In the data rows, the value 128 means zero.
Here are some points, one per row:
tensor([115, 134, 077, 137, 095, 152, 093, 149, 153, 160, 140, 113, 150,
        151, 053, 150, 167, 119, 194, 066, 092, 108, 082, 125, 143, 084,
        136, 141, 166, 120, 154, 097])
tensor([093, 132, 139, 113, 072, 148, 140, 146, 068, 134, 126, 182, 108,
        079, 202, 111, 117, 126, 101, 093, 207, 190, 174, 061, 212, 132,
        156, 133, 203, 103, 069, 136])
tensor([109, 169, 108, 154, 060, 129, 122, 116, 129, 141, 108, 015, 116,
        164, 090, 071, 150, 023, 148, 163, 170, 145, 103, 171, 137, 122,
        077, 147, 083, 136, 171, 140])
tensor([058, 148, 148, 162, 137, 068, 163, 091, 140, 101, 107, 134, 108,
        106, 144, 085, 130, 146, 115, 170, 096, 151, 119, 198, 137, 115,
        121, 121, 106, 131, 161, 135])
tensor([173, 139, 136, 090, 131, 124, 140, 134, 123, 166, 131, 159, 131,
        183, 148, 130, 126, 167, 055, 071, 106, 136, 127, 141, 161, 143,
        074, 143, 123, 167, 126, 150])
tensor([091, 171, 126, 129, 186, 076, 087, 146, 131, 104, 126, 180, 150,
        091, 106, 129, 136, 094, 098, 132, 152, 133, 166, 155, 077, 129,
        127, 082, 114, 070, 155, 107])
tensor([164, 146, 174, 093, 135, 161, 130, 163, 141, 195, 121, 172, 118,
        155, 148, 084, 135, 151, 108, 077, 095, 143, 118, 138, 111, 156,
        097, 143, 105, 155, 133, 130])
tensor([170, 108, 200, 101, 077, 116, 125, 124, 128, 130, 163, 188, 169,
        102, 127, 173, 095, 197, 129, 126, 129, 106, 182, 193, 107, 149,
        124, 160, 064, 125, 123, 136])
tensor([169, 155, 142, 068, 166, 149, 148, 102, 146, 141, 150, 162, 123,
        189, 166, 092, 103, 158, 131, 067, 115, 157, 135, 134, 131, 134,
        140, 189, 127, 159, 153, 141])
tensor([172, 112, 124, 132, 137, 112, 153, 103, 145, 117, 139, 074, 111,
        125, 110, 069, 175, 112, 085, 039, 124, 131, 065, 147, 119, 123,
        173, 155, 146, 082, 170, 134])
tensor([139, 102, 053, 178, 129, 103, 107, 094, 103, 139, 139, 100, 156,
        145, 041, 146, 137, 115, 121, 094, 095, 122, 099, 127, 133, 177,
        119, 131, 181, 130, 143, 106])
tensor([084, 144, 187, 125, 136, 081, 179, 141, 150, 085, 094, 123, 126,
        129, 119, 099, 115, 108, 110, 173, 083, 111, 123, 139, 117, 158,
        124, 067, 098, 130, 164, 094])
tensor([134, 122, 091, 101, 182, 146, 136, 072, 107, 107, 145, 094, 115,
        161, 120, 094, 150, 103, 063, 084, 121, 121, 066, 139, 132, 104,
        132, 167, 166, 092, 173, 129])
tensor([122, 159, 104, 185, 135, 154, 129, 132, 192, 081, 141, 069, 130,
        092, 136, 130, 149, 107, 100, 153, 192, 102, 160, 127, 090, 131,
        154, 117, 120, 061, 158, 112])
tensor([116, 110, 104, 138, 181, 142, 059, 130, 121, 097, 110, 072, 157,
        119, 123, 118, 117, 128, 150, 176, 124, 159, 131, 092, 134, 114,
        166, 126, 100, 169, 137, 144])
tensor([087, 118, 102, 117, 139, 150, 092, 181, 076, 112, 125, 134, 103,
        084, 117, 129, 113, 154, 118, 121, 157, 116, 112, 078, 193, 119,
        167, 106, 084, 156, 116, 163])
tensor([182, 110, 147, 143, 161, 149, 177, 156, 124, 143, 127, 140, 150,
        190, 154, 087, 128, 100, 110, 079, 102, 097, 093, 145, 109, 104,
        109, 170, 139, 113, 103, 132])
tensor([122, 145, 145, 120, 118, 082, 132, 154, 168, 185, 150, 166, 154,
        107, 156, 188, 113, 191, 104, 116, 134, 098, 205, 173, 096, 139,
        144, 098, 089, 156, 090, 111])
tensor([152, 160, 082, 119, 130, 152, 193, 128, 125, 176, 151, 081, 125,
        163, 148, 121, 079, 100, 110, 097, 095, 125, 066, 150, 082, 125,
        184, 133, 131, 114, 120, 136])
tensor([121, 055, 118, 111, 084, 156, 139, 095, 153, 139, 087, 171, 155,
        145, 106, 163, 097, 148, 152, 107, 107, 146, 171, 163, 134, 118,
        115, 191, 178, 139, 099, 094])
tensor([139, 086, 132, 081, 109, 193, 108, 090, 189, 173, 108, 185, 154,
        142, 112, 129, 113, 128, 139, 051, 094, 136, 197, 087, 182, 150,
        102, 161, 186, 152, 164, 159])
tensor([124, 107, 140, 131, 147, 114, 061, 142, 145, 096, 092, 141, 146,
        104, 149, 130, 150, 133, 125, 173, 118, 184, 100, 113, 103, 145,
        141, 072, 134, 183, 126, 131])
tensor([169, 136, 097, 151, 104, 164, 120, 130, 111, 100, 129, 167, 106,
        150, 067, 142, 140, 095, 154, 125, 066, 136, 125, 145, 111, 145,
        123, 119, 196, 110, 116, 117])
tensor([102, 126, 140, 093, 132, 073, 163, 201, 124, 125, 129, 124, 094,
        095, 161, 125, 106, 187, 134, 187, 131, 092, 111, 108, 136, 104,
        123, 153, 082, 145, 105, 112])
tensor([145, 171, 178, 092, 094, 070, 109, 132, 123, 142, 130, 078, 161,
        088, 126, 110, 092, 156, 133, 203, 149, 100, 124, 085, 117, 124,
        096, 168, 160, 156, 117, 099])
tensor([093, 111, 197, 165, 143, 080, 159, 119, 123, 150, 073, 120, 124,
        113, 146, 126, 153, 111, 111, 180, 110, 109, 122, 168, 131, 132,
        162, 121, 119, 134, 199, 084])
tensor([169, 136, 132, 084, 157, 172, 127, 120, 156, 181, 125, 067, 096,
        169, 140, 157, 144, 091, 111, 114, 125, 144, 085, 183, 174, 113,
        123, 143, 114, 141, 072, 119])
tensor([109, 161, 090, 171, 111, 143, 091, 112, 119, 141, 128, 109, 131,
        091, 063, 139, 104, 110, 119, 161, 243, 112, 099, 192, 074, 117,
        109, 108, 145, 121, 178, 139])
tensor([194, 151, 175, 134, 134, 143, 117, 146, 138, 156, 110, 167, 089,
        175, 152, 139, 125, 166, 055, 075, 119, 119, 137, 155, 143, 134,
        109, 168, 166, 199, 110, 130])
tensor([092, 146, 161, 198, 162, 062, 126, 121, 125, 084, 152, 170, 133,
        089, 117, 162, 152, 125, 112, 109, 173, 153, 114, 130, 086, 148,
        099, 126, 102, 098, 149, 121])
tensor([145, 115, 133, 108, 113, 145, 083, 131, 118, 084, 132, 145, 187,
        111, 166, 093, 118, 132, 149, 149, 154, 139, 108, 073, 147, 146,
        139, 109, 137, 151, 107, 122])
tensor([119, 129, 072, 141, 094, 131, 098, 107, 116, 099, 109, 158, 105,
        215, 089, 178, 173, 109, 133, 117, 106, 122, 114, 126, 137, 115,
        121, 134, 183, 093, 149, 143])
tensor([147, 095, 141, 073, 179, 161, 193, 095, 136, 126, 128, 173, 126,
        127, 117, 133, 164, 177, 129, 146, 158, 126, 239, 107, 076, 094,
        152, 183, 077, 122, 111, 125])
tensor([149, 099, 146, 129, 140, 123, 103, 164, 042, 131, 119, 112, 157,
        080, 132, 135, 091, 152, 128, 123, 111, 175, 139, 077, 146, 102,
        161, 093, 076, 137, 101, 149])
tensor([104, 079, 092, 115, 166, 126, 127, 171, 067, 098, 122, 119, 088,
        069, 131, 101, 095, 116, 152, 104, 193, 158, 133, 073, 182, 137,
        185, 154, 131, 155, 122, 128])
tensor([158, 165, 138, 088, 131, 067, 130, 174, 112, 159, 133, 118, 084,
        087, 116, 078, 146, 192, 139, 164, 111, 088, 107, 091, 166, 154,
        119, 121, 100, 133, 093, 103])
tensor([078, 088, 125, 141, 074, 199, 114, 121, 118, 093, 149, 146, 126,
        152, 078, 142, 127, 149, 105, 108, 081, 110, 147, 165, 106, 079,
        094, 106, 199, 119, 111, 076])
tensor([116, 101, 125, 154, 070, 106, 080, 152, 161, 128, 185, 146, 089,
        191, 096, 156, 116, 085, 136, 118, 068, 114, 107, 139, 112, 179,
        151, 109, 182, 107, 112, 150])
tensor([054, 167, 174, 142, 113, 070, 169, 081, 146, 114, 081, 120, 109,
        102, 156, 128, 134, 116, 107, 153, 079, 111, 107, 102, 088, 102,
        136, 134, 103, 132, 163, 120])
tensor([154, 105, 080, 148, 087, 102, 122, 171, 179, 150, 157, 169, 122,
        172, 095, 162, 134, 149, 144, 121, 060, 181, 112, 151, 135, 153,
        100, 098, 145, 114, 098, 107])
tensor([149, 109, 111, 090, 170, 173, 166, 135, 138, 167, 156, 100, 129,
        098, 170, 176, 118, 110, 184, 162, 170, 088, 203, 134, 072, 140,
        104, 134, 084, 116, 104, 143])
tensor([104, 155, 153, 147, 177, 079, 135, 114, 139, 108, 108, 185, 165,
        087, 090, 168, 132, 126, 105, 157, 169, 104, 103, 151, 134, 158,
        129, 077, 126, 052, 145, 150])
tensor([185, 142, 106, 064, 116, 151, 119, 087, 076, 169, 133, 091, 052,
        189, 154, 123, 130, 116, 146, 094, 139, 133, 129, 154, 120, 119,
        107, 124, 097, 139, 116, 126])
tensor([064, 136, 165, 237, 200, 131, 141, 062, 106, 115, 103, 168, 154,
        155, 100, 069, 122, 116, 155, 149, 088, 178, 151, 115, 145, 166,
        179, 081, 092, 151, 103, 151])
tensor([146, 171, 182, 117, 149, 079, 144, 145, 124, 166, 131, 131, 097,
        115, 142, 103, 138, 158, 162, 180, 085, 076, 101, 079, 137, 124,
        107, 127, 101, 161, 085, 174])
tensor([164, 160, 107, 103, 163, 142, 199, 122, 118, 122, 144, 064, 141,
        149, 135, 116, 120, 124, 131, 091, 090, 147, 085, 171, 137, 097,
        157, 136, 176, 078, 152, 147])
tensor([071, 161, 152, 164, 151, 074, 171, 112, 106, 099, 147, 139, 139,
        115, 165, 109, 162, 100, 116, 158, 090, 085, 137, 167, 161, 140,
        121, 103, 105, 152, 182, 056])
tensor([127, 138, 137, 124, 086, 108, 102, 178, 080, 098, 113, 153, 155,
        117, 169, 111, 129, 109, 130, 112, 167, 151, 153, 058, 135, 147,
        159, 130, 167, 144, 074, 126])
tensor([155, 124, 107, 097, 136, 170, 123, 099, 143, 167, 115, 103, 083,
        167, 154, 100, 106, 120, 168, 076, 151, 109, 077, 159, 124, 137,
        087, 127, 082, 155, 081, 120])
tensor([095, 055, 053, 129, 125, 205, 169, 085, 123, 135, 136, 120, 166,
        107, 120, 165, 135, 085, 151, 117, 092, 142, 109, 126, 104, 069,
        147, 190, 137, 117, 164, 113])
There is one direction along which these points spread out most. Take the direction at right angles to it along which they spread out most. Then take the direction at right angles to both along which they spread out most. Go by this last direction. How far along it is each point below, from 0 to 99? The average is 50, and the first point in the table lies past the average. One standard deviation of the points above along it is 16.
tensor([181, 123, 115, 123, 104, 196, 115, 107, 126, 124, 111, 133, 123,
        094, 219, 113, 113, 138, 150, 183, 154, 134, 162, 069, 166, 125,
        177, 153, 151, 131, 089, 149]) -> 69
tensor([124, 117, 168, 074, 081, 075, 175, 136, 157, 146, 144, 086, 148,
        120, 128, 094, 125, 151, 120, 207, 169, 103, 129, 083, 118, 092,
        087, 093, 151, 166, 097, 143]) -> 42
tensor([127, 168, 095, 146, 091, 143, 161, 141, 126, 092, 103, 039, 110,
        179, 116, 128, 141, 066, 144, 181, 167, 143, 080, 166, 148, 126,
        088, 117, 098, 159, 201, 114]) -> 37
tensor([076, 166, 139, 133, 160, 158, 126, 137, 137, 085, 133, 056, 144,
        108, 101, 179, 165, 127, 179, 132, 219, 136, 109, 133, 090, 154,
        113, 107, 121, 092, 171, 123]) -> 56
tensor([123, 114, 093, 117, 151, 158, 133, 126, 089, 089, 086, 117, 166,
        066, 142, 119, 149, 129, 137, 114, 127, 121, 142, 083, 144, 122,
        177, 112, 097, 207, 099, 172]) -> 69
tensor([152, 113, 123, 133, 075, 131, 080, 162, 120, 165, 112, 119, 174,
        158, 195, 124, 157, 185, 161, 187, 144, 132, 147, 093, 145, 130,
        160, 089, 108, 124, 099, 161]) -> 62
tensor([110, 077, 105, 171, 104, 160, 108, 106, 149, 108, 189, 136, 098,
        111, 121, 134, 149, 107, 159, 131, 091, 105, 142, 166, 114, 084,
        109, 116, 176, 112, 152, 140]) -> 61
tensor([117, 159, 168, 174, 166, 119, 104, 112, 150, 127, 154, 142, 106,
        080, 107, 165, 136, 151, 082, 172, 144, 143, 117, 054, 083, 127,
        114, 110, 104, 049, 166, 089]) -> 53
tensor([130, 101, 112, 124, 131, 124, 071, 157, 107, 109, 099, 156, 151,
        125, 168, 104, 104, 144, 130, 159, 164, 137, 128, 070, 151, 135,
        136, 142, 153, 128, 114, 153]) -> 75
tensor([138, 137, 141, 095, 105, 110, 125, 117, 172, 130, 155, 199, 165,
        117, 129, 162, 086, 159, 109, 124, 135, 083, 171, 164, 117, 128,
        108, 142, 065, 116, 084, 120]) -> 43
tensor([114, 111, 099, 164, 122, 143, 105, 164, 122, 124, 136, 102, 110,
        146, 111, 129, 141, 102, 141, 122, 047, 132, 158, 160, 119, 171,
        103, 166, 166, 057, 098, 165]) -> 58
tensor([191, 088, 097, 145, 074, 162, 108, 131, 149, 145, 100, 086, 042,
        156, 134, 184, 058, 124, 184, 040, 135, 124, 176, 098, 171, 093,
        066, 071, 141, 141, 120, 126]) -> 63
tensor([090, 126, 161, 137, 177, 079, 139, 089, 133, 089, 182, 177, 162,
        103, 073, 155, 140, 092, 102, 131, 182, 155, 130, 144, 122, 129,
        148, 117, 108, 106, 147, 146]) -> 57
